First come named moves, each a turn or a mirror, each shown by rows before and after it. For each pair of rows after them, which moves, in which order, take the first row to the second? The first pair is done for you.
Q173 (before => after):
[  6, -13,  -4,  16,   3,  -5,   9, -10,   4,   1,  -6,   8,   3,  15,   4] => [-3,  5,  2, -3, -5, 13, 19,  4,  4,  3,  7, -7,  3, -3, 18]
[ 24, -18,  -2,  49,  37,  -4,   6, -17,  11,   4,  -2,  -4, -16,   0,   3] => [ 13,  10,   7,  20,  28,  23,  20,   6,   9,   6,  17, -29, -16, -28,  27]
[  2,   4,  -1,  -2,  -9,   7, -19,  -6,   6,  10, -10,  25,   2,  -5,  -3] => [ -1,  11,   0, -10, -11,  17, -13,   0,   7,  10,  -4,  19,   3, -10,   5]
[ -3,   3,   5,  -9,   3,   0, -31,  16,  -3,  18,  -6,  22,  23, -14, -16] => [ -5,   4,   6, -13,   2,   3, -29,  17,  -4,  18,  -3,  21,  24, -17, -14]
Q882 (before => after):
[-11,  11,   1, -18, -18,  -8,   5,  -3, -23, -11,   2, -13,   0,  21,   4] => [-16,  20,   0, -22, -20,   1,   2,   3, -20,  -9,   3, -10,   2,  10,   4]
[ 16,  -5,  -8,  -6,   2,  -3, -14,   7,   6,   2, -12,   6,  10,   0, -11] => [  7,   2,  -8,  -2,   3,  13, -11,  11,   9,   5,  -7,  10,   9, -14,  -6]
[ -1,   8,   8,   1,   0,  15, -23,  17,   6,   0, -11,  20,  13,  -9, -20] => [ -7,   7,   7,  21,   7,  25,  -7,  13,  11,   1,  -2,  26,   3, -12,  -5]
Q600 (before => after):
[-10, -11, -12,  30,   7,   9,  27, -10,  17,  -1,   0,  21, -16,  -6,   9] => [-15, -10, -13,  28,   5,   9,  30, -13,  14,  -3,   0,  21, -18,  -2,   9]
[ -4, -10,  -6,  10,   2, -10,  -1,  -8,  -1,   5,  -8,   9,  -4,  11,  -7] => [  1, -14,  -6,  12,   7,  -8,  -3,  -4,   4,   8,  -8,   7,  -2,   5,  -7]
[ 15,  -5,   3,  -6,   4,   1,   1,  12,   7,   6,   0, -12,   9,  -9,  -2] => [ -4,   4,   2, -12, -14,  -8,   9,  -1,  -8,  -6,   3, -11,   1,  12,  -1]
[  7,   4,  14,  -6,   6, -20,   4, -15, -19,  -9,  -2,  -6,   6,  12,   1] => [ 23,  -3,  13,  -1,  20, -13,  -3,  -3,  -5,   2,  -4,  -8,  13,  -4,  -1]
Q219 (before => after):
[  4, -10,   2,   9,  12,   4,  17,   6,  10,   2,   6,  -5,  -4,  -4,  22] => [  2,  -3,  -1,   6,  13,  13,   6,  12,  13,   8,   1,   3,   3, -17,  14]
[ -9,   6,   2,   5,   6,   2, -10, -17,  -6,   1,  -2,  14,   8,  -4,   3] => [ -8,  11,   3,  -3,   2,   1, -13, -15,  -8,  -1,  -3,   9,  12,  -3,   1]
[  0,  -8, -11,  23,   8,   4, -17, -12,   7,  -2, -11,  34,  -1,   1, -17] => [  0,   4,  -9,  -1,  -1,   3, -31,  -3,   1,  -3, -15,  27,  11,  -2, -27]
Then:
Between the rows of a pair lie two moves.
[ 29, -27,   6,   9,  13, -29,   9,  -8,  -6,  -2,  -5, -19,  -5,  29,  -3] => [ 27,   1,  10, -35,  -4, -11, -15,  18,  -8,   1,  -8, -28,  16,   3, -14] : Q882 Q173
[-11,   6,   5,   9,  15,  21,  22,  10,  17,   8,  15,   2,  -8, -19,  20] => [ -8,  -2,   3,  18,  18,  12,  28,   2,  16,   5,  14,   1, -12,  -6,  23] : Q219 Q882
[  4,  -4,  18, -16,   8,   4,  27,   4,  -5,   5,  16,  -6, -12, -10,  47] => [-11,   2,  14, -12,   3,   9,  27,  -4, -11,   3,  16,   8, -16,  -9,  46] : Q219 Q600
[  8, -17,   2,   2,   2, -25, -11, -12, -11,  -9, -13,  12,   5,  18, -10] => [ -6,  14,  12, -24,  -5,   9,   8,  11,  -9,  -6,  11,  -9,   5, -17,  18] : Q219 Q173
[  8,  -8,  -4,   0,  18,  10, -22,   1,  11,  17, -19,  16,   9, -11, -12] => [  4,   9,   6, -35,   0,   7, -12,  13,  -3,   7,  -9, -17,  12,  -7,  -2] : Q173 Q219
[ 10, -24,  -3,  19,   3, -33, -11, -11,   6,   0, -25,  12,  11,  35, -18] => [ -3,   1,  -4, -12, -16, -20, -31,   2,  -1,  -1, -29,  13,  25,  20, -31] : Q882 Q600
[  7,  -4,  -8,   1,   4,   2, -13,   5,  12,   9, -10,   7,  11, -14, -10] => [  1,  -1,  -6,  10,   7,  13,   4,   4,  14,  10,   1,   6,   3, -20,   4] : Q173 Q882
[ 18,  -6,   7,  -2,   0,  11,  -7,  13,  20,   9, -11, -15,  14, -12,  13] => [ 20,  -8,  10,  -6,  -3,   0,   4,  10,  15,   4,  -7, -28,   9,   4,  17] : Q219 Q219
[-11,  10,   0,   4,  -1,   5,  -9,   1,  -5,   1,   2,  15,   2, -10,  -5] => [-14,   8,  -1,  11,   0,   7,   2,  -3,  -4,   0,   7,  12,  -4,  -9,   4] : Q882 Q173
[ -3, -25,   1,  21,  15,  -8, -19,   3,  10,   4, -18,  27,  15,   5, -12] => [-14,  -6,   2,   4,   9,   9, -27,  13,   9,   5, -15,  27,  22, -14, -13] : Q219 Q882
[-38,  18,  -9,  16, -12,   3,  14, -17,  -3, -15,   2,  18, -10,   7,  11] => [-30,   6, -12,  28,  -5,  -3,   8, -22,   2, -12,  -5,  27,  -8,  10,   3] : Q882 Q219
[-11,   4,  -1,   9,   7,  18,   3,  -2,  -1,   8,   5,   7,   3,  -5,   3] => [ -6,  -2,  -4,   8,   6,   7, -10,  -7,  -3,   5,  -5,  13,   8,   3, -10] : Q219 Q173
[-10,  21,   0,  -5,  -1,  35, -12,  21,   9,  13,   2,  10,   7, -37,   5] => [-22,  24,   4,  -3,  -6,  32,  17,  14,   2,   6,  16,  -6,  -8, -25,  25] : Q219 Q882
[  5,   1,  22, -18,  -8,   7, -11,  24,  -4,  10,   1, -16,  16,  -1,  -2] => [  5, -22,  11,  25,   6,  -4, -15,   2,   4,  14,  -9,  14,   8,  13, -10] : Q882 Q173
[-32,  28,   6,   5, -19,  12,  22,   5, -23, -10,  19,   4,  -6,   4,  13] => [-32,  27,   2,  14, -15,  21,  18,   4, -15,  -5,  19,  17,  -5,  -6,  13] : Q219 Q219
[-16,  13,  11, -37, -32, -22,  -3,  -4, -22,  -7,  -1, -13,  12,  27,  -8] => [  3,  15,  10, -29,  -6,  21, -17,  26,  13,  17,   5,  -3,  27, -35,  -3] : Q882 Q600
